In each game, the first row plays the second. By how much does the first row win? 20 means about a draw, 40 a big win and 0 a big loss. Wins can go round in a circle. Each row has two weighted sums of its numbers, A and B, taken from their middle values. A row wins by its A times the other's B, less its B times the other's A.
c(28, -49, -24, 36, 16, -20, 0, -12, -14, -6, -4, -15, 36, -24, -18, 3)
c(-14, -31, -23, 8, 25, 32, -22, 40, -21, 14, -22, -9, 19, 7, -33, 0) ~ 19
c(-31, 4, -6, 19, -2, -27, -23, -19, -23, 0, -11, 3, 16, 48, -17, 28)
c(21, -5, 6, -11, -37, 6, -37, 5, -3, -58, 7, -39, -17, 15, -36, 47) ~ 25
c(7, -12, -32, -6, -11, -2, -44, -21, 9, -1, 12, 24, -8, 23, -10, 32)
c(-24, -60, -2, 9, -1, 55, 6, -8, -15, 11, -4, -38, 38, -35, -26, -20) ~ 17
c(27, 10, 17, -23, -7, 0, 5, -39, -24, -50, -18, -39, -12, -42, -13, 35)
c(-6, 40, -13, -11, -42, -12, -10, -8, -25, 48, -30, 53, -34, 45, -3, 17) ~ 17
c(-7, 16, 0, -3, 37, -9, 33, 15, -15, 13, -15, -3, -27, 3, 16, -41)
c(-27, 23, 40, 18, -18, -29, 61, -36, -1, -25, 6, 33, 4, 14, 62, -26) ~ 22
c(41, -87, -27, 31, -10, 1, -35, 33, -50, 50, 17, -15, 19, -50, -34, -28)
c(-23, 66, 15, -15, -7, -33, 0, -26, -8, -49, 30, 48, -24, 63, 25, -31) ~ 31
c(9, -15, 45, -45, -21, 12, -28, 4, -76, 78, 36, -24, 53, 30, -35, -13)
c(-27, -7, 38, 25, -4, -51, 89, 29, 13, -32, 47, 38, -1, -52, 60, -46) ~ 19
c(5, 6, 25, -8, 4, -16, 0, 28, 29, -8, 13, 55, -3, -7, 41, -36)
c(-6, 34, -31, -23, -23, 18, -25, 11, -6, -13, -17, -9, -34, 51, -9, 28) ~ 22
c(35, -13, 11, -15, -1, 12, -56, 7, -9, 28, -8, 15, -2, 25, -34, 34)
c(15, -33, 11, -3, -1, 12, -22, -55, -13, -13, 26, -45, 35, -16, -17, 4) ~ 18
c(5, 55, -9, -16, -4, 9, 5, 4, 14, -34, 14, 0, -43, 29, 39, -12)
c(-1, -37, 21, 16, -13, 24, -6, -9, -39, 38, 10, -9, 26, 4, -27, -34) ~ 16
c(11, -21, 22, 19, -9, 9, -2, -52, -32, -30, -15, -64, 23, 5, -36, 17)
c(-22, -18, 21, 37, 28, -9, 63, 61, 35, 18, -2, 54, -12, -74, 36, -29) ~ 22
c(-20, -10, -9, -11, 17, 37, -26, -3, -25, 34, -17, -11, 48, 1, -43, 9)
c(22, -21, 14, -6, -30, -6, -19, -10, 12, -22, -7, -26, 4, -19, -17, 32) ~ 20
c(-35, 9, -29, -3, 48, 5, 32, 6, -27, 37, 14, 13, -5, -7, 25, -43)
c(3, 6, 23, -24, -36, 17, -19, -13, -15, 27, 6, -38, -24, 20, 7, 20) ~ 21
c(4, 19, 3, -34, -2, 14, -6, -35, -5, 22, -11, -42, 21, -13, -12, 20)
c(11, 5, -26, -6, -34, 35, -6, 7, -2, 29, 1, -12, 3, -33, -29, 30) ~ 19
c(16, -9, 33, -36, -18, 18, -67, 29, -27, 51, 4, 0, -22, 19, -19, 27)
c(6, 5, 26, 11, -10, -47, 30, 11, 75, -2, 31, 69, -26, -50, 63, -36) ~ 20
c(-18, 9, 16, -19, -29, 16, 0, 2, -1, -34, 13, -26, -3, 27, -29, 20)
c(34, 22, 11, 20, 9, 8, -9, 34, 71, 6, -19, 21, -43, -39, 15, -6) ~ 10
c(-15, -17, 49, 50, 17, -41, 53, 37, 64, -25, 28, 42, 2, -48, 47, -43)
c(8, 54, -17, -8, -9, -17, -6, 21, -3, 40, 1, 38, -28, 44, 10, 14) ~ 21
c(30, 22, -10, 9, 38, -11, -21, -21, 52, 3, 41, 41, -22, 32, 19, -69)
c(19, 26, 22, -9, -9, -35, -12, 23, 24, -33, -4, -6, -45, 17, -9, 36) ~ 23
c(-43, 38, -1, -13, 20, -18, 13, -37, 70, -58, 22, 28, 28, -3, 38, -14)
c(-24, 19, -28, -26, 3, -2, 12, -24, -13, -14, -33, -7, 39, -8, -6, 40) ~ 27
c(3, -35, 11, 0, -20, -27, -19, -11, -38, -9, -14, -26, 33, 24, -32, 24)
c(-2, 26, -37, 8, 18, -20, 9, 7, 6, 18, -15, 12, -10, 10, 33, -36) ~ 15
c(28, -15, -22, 24, -19, 20, -62, 13, 23, -15, -28, -30, -13, 20, -3, 30)
c(20, -36, -15, 1, 20, -4, -47, -12, 25, -52, 23, -2, 70, -25, -65, 29) ~ 21
c(3, -16, -33, 16, -23, -14, -15, 11, 0, -36, -13, -39, -21, -23, -5, 46)
c(-20, -49, -15, 6, 27, 33, -44, -1, -58, 15, 9, 18, 81, 2, -44, -38) ~ 21
c(24, 8, 16, 10, -16, 20, -16, -14, -43, 29, -38, -7, 4, 26, -9, 62)
c(2, -18, -11, -14, -42, 10, -7, 12, -12, 3, 9, -61, 23, -34, -28, 29) ~ 25
c(38, 18, 1, 0, -27, -9, 15, -29, 17, 13, -11, 7, -33, -12, 27, 6)
c(-36, -9, 39, 42, 8, -49, 53, 30, 49, -18, 34, 61, 10, -42, 66, -40) ~ 21
c(-22, -46, -15, -39, -3, 59, -12, 10, -15, 10, -10, -43, 31, -4, -30, -8)
c(-42, 59, -18, -34, -17, -21, 10, 13, -20, 33, 19, 43, -47, 30, 31, -20) ~ 20
c(47, -67, -22, 40, 34, -18, -14, -12, 0, -20, 11, -9, 37, -55, -27, 20)
c(-10, -1, -30, -2, 15, 2, 9, -6, -35, -39, -8, -21, -8, 23, -5, 24) ~ 25
c(-15, 33, 9, -5, 27, -31, 44, -3, 14, -6, 17, 26, -8, -34, 39, -41)
c(-18, 22, -1, -44, -11, 0, 33, -32, -33, 39, -26, -4, 28, 5, -2, 23) ~ 26
c(-10, 37, 6, -13, 25, -16, 48, -6, 10, 62, 7, 40, -33, -13, 36, -60)
c(-5, 20, -17, -6, -17, -6, -8, 52, 14, 16, -5, 32, -32, 40, 3, 24) ~ 25
c(2, 1, 10, 34, 35, -31, 64, 56, 35, -22, 5, 29, -6, -29, 37, -34)
c(31, -25, -20, -7, 17, -4, 3, -29, 25, 5, 1, -67, -11, -68, 10, 22) ~ 16
c(-29, -21, 16, -12, 13, -6, -18, -28, -14, 5, -2, -35, 31, 1, -17, 4)
c(-10, -11, 15, -14, -27, 1, 7, -13, 9, 27, 10, -27, 9, -26, -11, 52) ~ 18
c(7, -13, 40, 26, 47, -38, 48, 41, 47, -48, 28, 9, -16, -66, 70, -55)
c(28, -22, -27, 14, -20, -26, -27, 6, -11, -29, 3, -47, 1, -41, -2, 45) ~ 20
c(4, -43, 40, 32, 25, 15, 43, 6, -48, -9, 1, -70, 34, 7, -35, -37)
c(-9, -1, -32, 4, -3, 4, 11, 30, -13, -1, -18, 3, 25, 12, -20, 27) ~ 11
c(-34, -15, -17, -35, -30, 2, -41, 22, -2, 17, 1, 3, -1, 34, -29, 37)
c(32, 56, -16, 5, -45, -2, 24, -1, 20, 46, -44, 15, -66, -7, 53, 12) ~ 33
c(-22, 43, -30, -47, -34, 30, -26, -8, -5, -6, -13, -34, -9, -46, -7, 50)
c(10, 7, 15, -26, -8, -6, -44, 4, -3, 30, -6, 15, 2, 47, -16, 43) ~ 26
c(-3, 30, 19, -23, 5, -49, 10, -24, -18, -32, -4, -5, -26, 19, -3, 29)
c(36, -30, -24, -16, -13, 18, -15, 31, -26, 14, -10, -28, -5, -7, -30, 35) ~ 20
c(-18, -46, -22, -22, 23, 54, -58, 75, 11, -3, 0, -39, 51, 1, -42, -14)
c(-11, 21, 49, 27, 21, -2, 43, 35, 22, -17, 23, 76, 2, 4, 39, -68) ~ 24
c(56, 20, -3, 17, 42, -12, 32, -48, 14, -5, -6, -8, -18, -34, 48, -28)
c(28, -50, 23, 11, 2, -33, 6, -25, -19, 2, 0, -54, -6, -14, -22, 23) ~ 22
c(-16, 55, -23, -22, -15, 0, -3, 5, 21, 5, 2, 41, -38, 15, 23, -4)
c(21, -35, 26, 5, -43, 23, -53, 33, -1, 10, 20, -21, -15, -28, -32, 6) ~ 13
c(11, 4, 31, 31, 11, -25, 28, -16, 47, -47, 20, 6, -19, -28, 47, -46)
c(8, -25, 7, 20, -15, 13, -11, 6, -16, 25, -24, 0, 59, -10, -53, 15) ~ 20
c(65, -17, -17, 53, -10, -4, 2, -67, -32, -15, -48, -11, 23, -29, 14, 4)
c(-46, -17, 22, 28, 27, -43, 104, 23, 25, -44, 44, 20, -20, -47, 54, -55) ~ 30
c(-31, 0, -10, -15, 21, 19, -8, -49, -69, -23, -34, 8, 64, 3, -36, 15)
c(15, -28, -27, 10, -5, 28, -5, -1, -56, 20, -26, 16, 57, -18, -36, 18) ~ 17
c(-1, 26, 41, 20, 3, -51, 32, -11, 57, -86, 37, -2, -38, -16, 65, -32)
c(19, -10, 14, -28, -14, -9, -37, -5, -7, 27, 14, 21, -6, 58, -18, 30) ~ 20
c(4, 33, -24, -8, -32, -21, 15, -24, 17, 28, 9, 40, -42, -3, 20, -14)
c(-7, 20, 16, -22, -40, 18, -29, -10, -10, -2, -1, -52, 20, 28, -5, 18) ~ 17
c(-29, 12, -24, 12, -56, 12, 16, 11, -20, 29, 5, -5, -11, -16, -27, 45)
c(-21, -24, 46, 4, 34, -43, 16, 12, 69, -79, 53, 5, -4, -40, 42, -52) ~ 30
c(18, 1, 27, -13, -2, 5, -20, -26, -15, -59, -11, -62, -21, -2, 7, 23)
c(26, -48, 14, 4, 43, -33, -38, -2, -29, 38, 20, -25, 39, -18, -48, 23) ~ 14
c(11, 13, -18, -18, -13, -13, -2, 6, -22, 9, -1, -34, -5, 24, -9, 24)
c(20, -58, -7, 36, 8, -20, -14, 6, -17, -22, 38, -42, 30, -22, -22, -8) ~ 16
c(-22, 26, 43, -21, 17, -8, 52, -15, 55, -24, 16, 42, 12, -33, 69, -61)
c(42, 44, 3, -13, -32, -7, -6, 13, 30, 60, -23, 0, -50, 21, 50, -1) ~ 26
c(36, 37, -14, -11, -23, -9, 11, -32, 32, 36, 7, 51, -45, -5, 36, 1)
c(-22, -23, 59, 68, 26, -21, 77, 54, 40, -29, 31, 31, -15, -32, 59, -94) ~ 13
c(-3, 33, -22, -24, -24, 21, 0, 32, -3, -38, -11, -29, -35, 18, -15, 32)
c(12, 41, -38, -5, -15, 14, -42, 6, 4, -36, -5, 22, -17, 25, 6, 2) ~ 22
c(-18, 23, -47, 35, 17, 11, 26, -3, 6, 31, -15, 24, -18, -23, 11, -25)
c(10, 27, -5, -29, -8, 37, -14, -1, 14, -16, -42, -9, -14, 27, -12, 13) ~ 18
c(59, 30, -3, -3, 18, -3, 9, -11, 27, 3, 14, 52, -28, 21, 21, 0)
c(-32, 47, -15, -30, 0, 0, -3, 15, 30, 14, 15, 32, -45, 77, 19, -39) ~ 25
c(18, -21, -20, 12, -16, 5, -2, 21, -38, 50, 11, 1, -12, -7, -35, 36)
c(2, -14, 2, 17, -32, 25, -23, 10, -23, 3, -9, -24, -2, 29, -31, 18) ~ 5
c(8, 10, 1, -9, 12, -16, 10, -15, -13, 5, 3, -35, -62, -6, 7, 10)
c(-31, 17, 51, -3, 10, -2, 15, 4, 66, -31, 21, 35, 0, -38, 25, -26) ~ 18
c(-21, 68, -4, -47, -56, 25, 9, -21, -28, -41, -13, -22, -36, 16, 14, 41)
c(3, 14, -7, -2, 21, 13, 5, -94, -73, -16, -13, 40, 52, 58, -25, -63) ~ 22
c(12, -17, 11, 22, 5, 30, -17, -33, -21, 5, -6, -24, 2, 37, -25, -18)
c(1, -43, 21, -7, 47, 29, -19, 11, -44, -9, 4, -38, 35, 27, -34, -17) ~ 22
c(-8, 8, -2, 1, 21, 0, 34, -13, 17, -17, 28, 10, -39, 33, 23, -30)
c(-5, 64, 13, -28, -8, -17, 9, -56, 13, 1, 5, 18, -10, 33, 23, -8) ~ 20
c(25, 2, -11, -17, -16, 22, -32, 10, -24, -22, -17, -22, -17, 9, -26, 61)
c(16, -8, -32, -2, -24, -2, -37, -38, -25, 33, -12, 12, 10, 8, -15, 21) ~ 20
c(-14, 6, -5, -17, 23, -4, 20, 1, -29, -17, -3, -17, -12, -10, 14, -10)
c(-20, -8, -23, 12, 6, -2, -2, -40, -11, -27, -12, -21, -15, 37, -4, 15) ~ 28
c(12, 10, 40, 9, 25, -16, 57, 14, 15, 5, 8, 28, -32, -54, 52, -62)
c(-23, 16, -38, -46, 16, 35, 9, -26, -18, 50, 4, 21, -20, -37, 8, 10) ~ 37
c(17, -23, -4, -39, -23, 4, -23, 9, 3, 32, 15, 20, 3, 6, -21, 26)
c(-26, -20, 20, 60, 50, -18, 93, 31, 39, -51, 23, 35, 12, -82, 50, -73) ~ 12
c(-1, -21, 8, 0, -41, 21, -27, 35, -25, 32, -30, 0, 21, 19, -52, 25)
c(-3, 40, 15, -16, 4, -18, -11, 15, 26, 50, 5, 46, -12, 43, 9, 6) ~ 11
c(21, -47, 12, 27, 33, 11, -15, -47, -17, 16, -2, -32, 55, -56, -34, 3)
c(-41, -2, -4, -44, 11, 31, -7, -41, -58, 27, -28, 37, 56, 9, -49, 9) ~ 21
c(-18, 11, 34, 18, 9, -28, 60, 7, 27, -22, 18, 32, 0, -50, 52, -42)
c(-33, 5, -7, -17, -11, -18, 6, 10, -23, -13, 0, -49, -12, -1, -2, 3) ~ 22
c(24, -33, -5, -24, 13, 2, -44, 22, 14, -2, 9, -27, 28, 3, -31, 1)
c(1, 61, -31, -15, -28, 32, 29, 1, 7, 31, -33, 13, -53, -21, 23, 26) ~ 23
c(-9, 3, 18, 14, 54, -18, 43, 14, 13, -52, 39, 13, 8, -8, 22, -38)
c(17, 12, 11, 5, -29, 10, -30, -35, -10, 8, -6, 19, -12, 41, -31, 39) ~ 12
c(-10, 37, 15, -40, -27, 22, 15, 0, -16, 15, -20, 43, -35, 41, 20, -2)
c(-31, 6, 19, 8, 9, -32, 37, 19, 30, 10, 26, 60, 5, -17, 42, -20) ~ 22
c(9, 18, 1, -26, -24, -6, -19, -8, 12, -16, 2, -1, -28, 30, -17, 30)
c(8, -9, 23, 21, 34, -25, 40, 33, 51, -43, 49, 5, -5, -3, 51, -45) ~ 18
c(0, 21, 5, -12, -4, -21, 9, -9, 15, 7, 32, 42, -39, 55, 14, 12)
c(7, -26, 1, 0, 9, -17, -17, -24, -3, 4, 33, -49, 2, 8, -23, -5) ~ 18
c(-5, -18, 48, 47, 39, -16, 95, 62, 20, -1, 33, 22, 0, -63, 69, -94)
c(9, -26, 32, 56, -21, -51, 60, 78, 36, -37, 52, 36, -10, -78, 56, -39) ~ 24
c(-18, 15, 2, -20, -27, 18, -29, 11, -9, -21, 19, -33, -3, 48, -10, 12)
c(27, 5, 1, -9, 2, -26, 10, 35, -9, -4, -16, -9, -22, 19, -3, 36) ~ 19
c(1, 19, 54, 12, 30, -49, 42, -49, 12, 0, 18, 36, -36, -4, 57, -44)
c(-24, -3, 8, -13, -43, 24, -17, 2, -3, -6, 21, -21, 20, 9, -18, 30) ~ 15
c(32, -54, 58, -7, 44, 37, -21, -26, -18, 67, 15, -32, 58, 9, -31, -26)
c(-7, 55, -10, -58, -53, 25, -22, -14, 12, 22, -7, -18, -4, 1, -4, 17) ~ 19
c(48, 2, -13, 21, -28, 8, -4, 16, -21, 33, -53, 16, -10, 3, -16, 77)
c(10, -56, 1, 15, 13, 17, 4, -35, -18, 20, -19, -18, 42, -10, -24, -14) ~ 25
c(-37, 9, 60, 25, 49, -50, 56, 24, 34, -103, 38, 2, 11, 12, 50, -45)
c(19, -25, -16, 17, -11, 44, -35, 11, 28, -1, -33, -10, -1, -28, -26, 29) ~ 26
c(-28, -45, -33, 75, 27, 24, -14, 15, 8, 15, -14, 7, 73, -31, -33, -22)
c(13, -10, 37, 12, 8, -49, 66, 10, 56, -31, 26, 46, 2, -18, 51, -36) ~ 20
c(-48, 9, 47, -63, -24, 18, -41, -65, -86, 18, 10, 0, 58, 35, -62, 18)
c(27, 4, 14, -22, -38, 10, -58, -3, 46, 9, -14, 14, -14, -5, -17, 53) ~ 18
c(-5, 3, -42, -1, 31, 22, 10, -6, 6, 64, -19, 20, -16, -33, 14, -10)
c(20, 21, 28, -28, -22, -19, -5, 12, 14, -8, 12, 23, -42, 14, 21, -13) ~ 16
c(11, 9, 4, -40, -24, 18, -18, -40, -15, 21, 7, 19, -35, -6, 4, 16)
c(-36, 15, -20, 7, 3, -37, 40, -4, 42, 12, 21, 73, -1, -2, 51, -10) ~ 37
c(-26, -52, 9, -8, 18, 49, -33, 19, -22, 22, -11, 28, 25, 30, -51, 5)
c(-1, -13, 18, 57, 26, -62, 75, 9, 25, -51, 37, 20, -8, -23, 50, -29) ~ 21
c(-3, -38, 34, 45, 38, -23, 29, 46, 55, -6, 41, 59, -13, -75, 60, -102)
c(11, -36, 18, 13, 38, -5, -11, 52, -9, -19, 9, -38, 18, 28, -32, 3) ~ 20
c(-26, 39, -2, -37, -32, 33, -3, 13, 21, 4, -10, -10, -27, -21, 3, 7)
c(-24, -9, -8, -9, -31, -8, -7, -9, -18, 14, -3, 31, 10, -5, -10, 29) ~ 22
c(-21, 21, -25, 9, 45, -1, 38, -30, -53, 9, -19, -2, -27, 19, 11, -13)
c(-43, 34, -36, 5, 17, -42, 30, -18, -7, -33, 3, 22, 10, 34, 1, 9) ~ 19
c(-28, 27, -35, -12, -25, 1, 25, -18, -25, -33, -23, -9, -18, 4, -11, 26)
c(31, 37, -19, -9, -39, 1, -9, 69, 40, 43, -15, -4, -59, 26, 39, -4) ~ 12
c(2, -24, -2, -32, -21, 25, -47, 0, 19, -27, 16, -35, -4, 22, -52, 25)
c(5, -33, -25, 23, 5, 30, -27, 46, 5, 8, -36, -38, 25, -10, -30, 30) ~ 14
c(-21, 4, -4, -22, -5, 33, -41, -19, 7, 35, -18, 12, 1, 39, -11, 44)
c(-4, 35, 7, -28, -26, 13, -5, -51, -9, 17, -25, -3, -22, 14, 22, -3) ~ 28
c(33, -60, 12, 7, 46, 51, -27, 12, -24, 7, -24, -34, 25, 11, -30, -12)
c(-39, 14, -10, -38, -16, 25, -12, -33, -34, 16, -32, -38, 7, 19, -16, 48) ~ 10
c(-14, -23, -29, 10, 35, -11, -19, -8, 9, -24, 25, -7, 45, 1, -21, 14)
c(2, -6, -3, -3, 7, 17, -34, -5, -13, 15, -5, -22, -4, 25, -16, -9) ~ 24
c(17, 1, -14, 7, -26, -3, -18, -30, -15, 21, -12, 8, 7, 6, -13, 55)
c(65, -52, 31, 5, 20, 7, -48, 4, 10, 5, 10, -3, -5, 13, -35, 12) ~ 20
c(51, -20, -9, 42, 0, 9, -39, 21, -3, 8, -16, -25, 20, -4, -34, 23)
c(-39, -15, 12, 34, 13, -40, 67, 50, 55, -27, 55, 47, -14, -33, 49, -61) ~ 27
c(8, 16, 48, 17, -1, -70, 34, 13, 55, -91, 60, 2, -31, -38, 17, -19)
c(-5, 65, 8, -22, -16, 19, 4, -10, 6, 32, -31, 63, -34, 33, 20, 2) ~ 14
